In the rows, zero is written as 128.
One hidden turn or mirror swaps the rows below in pairs. Which row is each named row swapped with?
z220: [108 106 142 155 121 105 130 134 142 135 104 125 134  91 142 117 114 129
 132 131 110 118]
z598: [113 144 108 171 143 116 126 118 114 121 113 129 126 114 145  94 133 117
 130 120 115 127]
z122: [105 124  98 148 135 109 136 117 116 133  91  95 140  99 146 120 115 132
 124 148 145 133]
z439: [110 139 128 125  97 114 140 122 108 113  99 111 149 126 120  91 132 135
 138 136 137 126]
z116: [ 93 111 110 154 115 131 135 123 108 130 142 128 155 129 135 122 147 146
 118 156 136 148]
z676: [ 79 133 137 155 139 114 137 145 112 128  90 141 129 107 148 104 145 151
 130 150 145  92]
z273: [109 120 111 139 141 133 153 111 114 102 120 146 142 120 110  95 120 115
 115 162 122 114]
z424: [ 93 116 147 160 124 110 130 128 115 121 119 138 136  97 143 114 119 131
 133 138 108  85]
z851: [121 107 123 135 151  98 121 120 115 129 104 128 165 139 143 107 146 148
 136 159 107 129]
z277: [100 109 108 150 106 119 137 131 102 125 137 133 159 127 125 116 146 136
 127 153 143 152]
z782: [100 124 132 171 147  91 151 134 129 141 129 133 139 104 148 111 155 135
 120 160 119 120]
z854: [121 130 128 131 100 119 149 119 122 101 110 116 148 130 122  89 133 145
 135 132 134 128]
z377: [113 108  93 158 112 117 144 119 106 138 112 131 158 105 120 133 114 130
 121 161 141 128]
z324: [ 98 109 141 158 114 105 129 128 142 125 111 128 138  96 142 120 116 128
 134 135 102 108]
z838: [116 137 119 154 136 118 127 109 107 115  91 126 140 118 130  89 133 125
 138 110 113 125]
z85: [103 149 123 149 130 101 141 154 133 131  69 124 145 112 141 104 140 144
 136 150 133 130]
z344: [ 95 128 104 170 154 117 120 152 124 126 121 126 118 110 148 112 129 131
 120 141 141 135]
z219: [108  93 104 136 143 111 145 131 129 127 103 133 147 116 111 104 128 136
 108 153 148 151]
z70: [103 125 127 138 104 123 150 137 132  84 116 131 153 126 130 100 131 152
 127 133 131 129]
z885: [112 155 111 167 130 103 147 139 121 138 109 112 142 109 145 118 148 142
 103 149 128 115]
z844: [102 101 109 145 140 109 151 129 128 125  92 137 146 116 118 103 139 142
 111 146 159 151]
z90: [105 114 116 135 141 133 152 116 111 105 119 139 141 115 103 102 120 115
 118 159 110 113]
z480: [ 81 130 147 162 130 110 137 142 108 127 106 136 135 103 143 101 139 140
 138 150 132  82]
z72: [120 103 117 134 145 114 121 108  97 127  91 130 164 137 136 107 135 144
 143 147 116 118]
z243: [113  99 107 139 148 112 148 131 132 120 100 143 148 121 106 103 117 126
 121 158 148 141]
z342: [ 80 111 115 153 124 138 134 116  98 137 135 130 143 120 141 121 154 151
 120 155 129 133]
z721: [ 84 129 148 153 128 114 135 133 109 125 104 143 136 102 138 108 128 138
 142 147 117  84]
z334: [105 117 132 156 155  90 140 138 138 140 116 132 150 122 151 112 147 142
 125 167 110 117]
z770: [108 129 130 135 103 126 148 137 130  88 114 129 151 128 131  93 135 151
 126 125 131 127]
z943: [ 94 125 126 138 133 146 144 114 105 105 117 131 128 112 119 101 121 126
 118 157 112  97]
z605: [112 113 119 122 107 112 130 131 104 127  86 107 151 119 120 100 125 125
 144 156 151 127]
z372: [ 94 121 125 136 136 139 146 114 113 106 118 139 137 116 107 103 121 121
 112 161 115  98]
z991: [ 98 115 104 168 156 114 116 157 124 127 117 132 120 108 146 114 131 144
 129 154 133 131]
z870: [119 148 105 163 148 100 138 142 128 117 101 132 144 128 153 118 139 157
 110 155 130 114]
z984: [106 111 124 127 110 115 126 136 102 126  91 108 140 119 117  96 125 129
 143 160 156 126]
z517: [ 80 125 142 156 146 108 135 146 111 130  89 135 129 104 143  94 143 149
 131 151 147  98]
z79: [106 120 128 139 110 129 150 149 127  84 116 136 147 121 128 102 126 155
 123 138 138 132]
z74: [ 82 123 117 145 134 145 133 107  99 134 118 120 135 124 150 114 153 154
 115 147 128 113]
z590: [122 115 114 145 112 103 136 135 106 111 134 135 154 131 118 112 142 126
 134 165 137 147]
z899: [114 125 130 126  98 110 137 128 110 120  96 111 151 127 115  89 133 128
 138 146 147 121]
z827: [115 110 127 151 154  94 128 129 130 137 115 135 164 134 149 115 143 144
 130 161 107 127]
z514: [ 77 126 120 147 135 143 138 112 108 133 129 128 141 111 153 118 152 153
 115 150 129 120]
z549: [113 144 111 167 138 116 127 117 108 117 100 121 139 117 135  91 135 123
 141 110 115 129]
z260: [ 98 106 144 153 116 114 131 129 134 130 110 129 140  95 141 115 114 124
 136 135 101 102]
z774: [102 122 111 153 145 120 129 129 115 102  87 161 135 122 133 127 123 156
 123 163 152 116]
z822: [127 110 121 130 142 109 115 110 108 124  97 131 168 136 137 111 136 137
 142 152 114 131]
z102: [ 98 109 106 159 151 114 112 159 120 122 112 123 121 110 147 120 123 134
 133 167 134 128]
z67: [126 120 107 156 117 113 142 136 103 124 105 147 164 117 108 129 124 135
 132 168 133 115]
z660: [109 144 112 168 144 115 125 122 111 116 108 129 128 118 137  97 144 122
 132 113 111 128]
z820: [ 82 120 120 143 108 124 136 155 105 122  95 137 152  97 121 126 117 124
 122 168 143 122]

z334 is swapped with z277
z439 is swapped with z721
z342 is swapped with z851
z344 is swapped with z243
z85 is swapped with z820
z514 is swapped with z822

